In the data rows, 128 means zero.
Some points, one per row:
[149  24 200  73 138 120 143 160 181 193  33 158  69]
[127 160 105 152  98 145 104 119 122  74 201 111 164]
[ 56 105 133 103 119 128  87  96 171 197  78 118 115]
[121 128 166 114 134 156 146 118 135 167 150  90 128]
[143 114 127 104 118  90 143 157 107  98 162  75 146]
[115 166 132 126 148 149 136 103 131 167 136 157 119]
[118 149 123 114 168 128 119 109 116  89 113 138 141]
[126 138 167 138 146 134 100 113 147 124 118 142 134]
[148  78 124 109 160 117 112 121 151 238  57 148  84]
[117 143 102 119 138 151 152 144 110 115 174 162 164]
[ 95 120 111 143 108  99 147 132  92 111 139  64 151]
[126 126 138 104 152 138 102  87 157 146  97 173 113]
[133  86 137 111 175 137 137 139 127 170  70 132 104]
[148  58 150 117 124 126 136 167 130 128 100 122 129]
[157  99 133 131 156 110 133 151 118 140 110 112 137]
[134   7 141 135 115  79 170 204  89 133 104  57 123]
[123 204 125 159 121 121 111 103 115  97 197 121 137]
[120 122 115 127 117 149 136 156 131 113 132 150 116]
[122 124 137 140 123 132 146 134 161 103 126 151 144]
[ 56 141 148 140  85 136 151 123 116 104 186 106 142]
[113 139  93 133 145 125 166 131 108 120 139 123 141]
Here are 32 more points, each followed by its number:
[122 169  99 141 141 154  79 113 125 103 167 153 102] 0
[148 154 117 112 101 125 115 119 132 116 168 126 132] 1
[136  90 138 116 166  89 107 108 159 154  88 161 121] 2
[160  45 194  98 116 133 150 179 170 164  76 120 105] 3
[133  90  76 125 144 111 123 146 147 118 108 127  71] 4
[150  91 160 106 103 116 152 156 124 165  98 114 142] 5
[121 213  68 165  98 212 121 116 129  43 247  98 186] 6
[109 247  71 138 103 130 129  92 141 100 159 158 149] 7
[144 116 121 158 144  69 167 130 129 138 168 150 110] 8
[142  78 129  85 144 133 110 154 141 155  98 111 117] 9
[109 191 108 158 111 124 123 113  96 120 155 116 168] 10
[130 175 104 141 113 134 153 119 127  97 159 120 115] 11
[107 184  98 157 109  42 129 111 101  56 203 102 187] 12
[126 145 115 170 131 118 128 117 101 117 127 131 102] 13
[166   0 191  61 135  69 146 155 137 210   0 136  71] 14
[137  82 156 149 105 102 148 163 133 145 142  93 117] 15
[128 255  86 164 112 128 118 114  84  26 231 121 184] 16
[112 166 127 141 104 121 115  89 123  85 175  98 167] 17
[109 102 195 123 121 107 119 105 120 113 101 144 154] 18
[131 131 125 129  93 112 147 127 127 108 136  85 129] 19
[158 138 141 132 157 130 148 144 120 122 129 136 165] 20
[147  58 158 106 149 116 124 172 133 182  96  89 152] 21
[115 214 117 128 144 140  74 101 133  81 122 150 122] 22
[110 125 135 156  69  95 227 148  96  93 180  79 165] 23
[137 106 133 115 114 114 108 136 150 145  97 135 104] 24
[123  88 145  92 133 118 149 169 163 129  76 140 126] 25
[169 132 143  93 165 156  91  67 136 189  85 190 106] 26
[ 87 159 135 129 137 128 153 128 114  69 183 113 142] 27
[139 126 136 129 179 143 101  98 158 134 139 159 124] 28
[119 146 153 127 133 151 111 109 125  94 158  69 138] 29
[123 179 131 135 157 143 110 132  63 126 169 139 133] 30
[131 118 119  97 146 130 181 122 118 136  78 118 101] 31
Which of these numbered points is nearest to each point below, looking only along the 2 directions in which the first points spread most? Its number follows each.
[162  63 163 140 138 119 139 178 118 152  96 131 110] > 21
[159   0 254  33 199  98 101 192 247 255   0 161   0] > 14
[116  92 137 131 162 147 114 120 149 145  80 117 112] > 24
[177   0 216  23 191  87 114 159 209 255   0 157  60] > 14
[110 124 131 170  95 112 141 255  90  77 211 114 154] > 23
[151  10 146  80 165  97 144 164 195 205   2 134  38] > 14
[123 105 143 114  59 116 114 170 131 109 122 126 117] > 8
[113 194  79 174 107 139 144 126  93  75 200 107 168] > 12
[133 156 135 137 151 189  98 109 153 167  66 166 125] > 26
[146 159 127 127 163 118 124  75 158 133 118 154 121] > 28
[116 177  94 132 104 121 159 127 101  60 190 145 153] > 17
[171  44 180  77 152 108 121 190 183 205   0 134 105] > 14
[121 147 120 133 119 148 157 105 121 137 122 135 120] > 13
[ 93 233  73 202 108 140 112 134  96  40 227 121 169] > 6
[133 240  89 137 128 120  82  95 105  68 210 107 168] > 6
[142 171 124 150 105 147 104  76 137 112 139 138 114] > 0
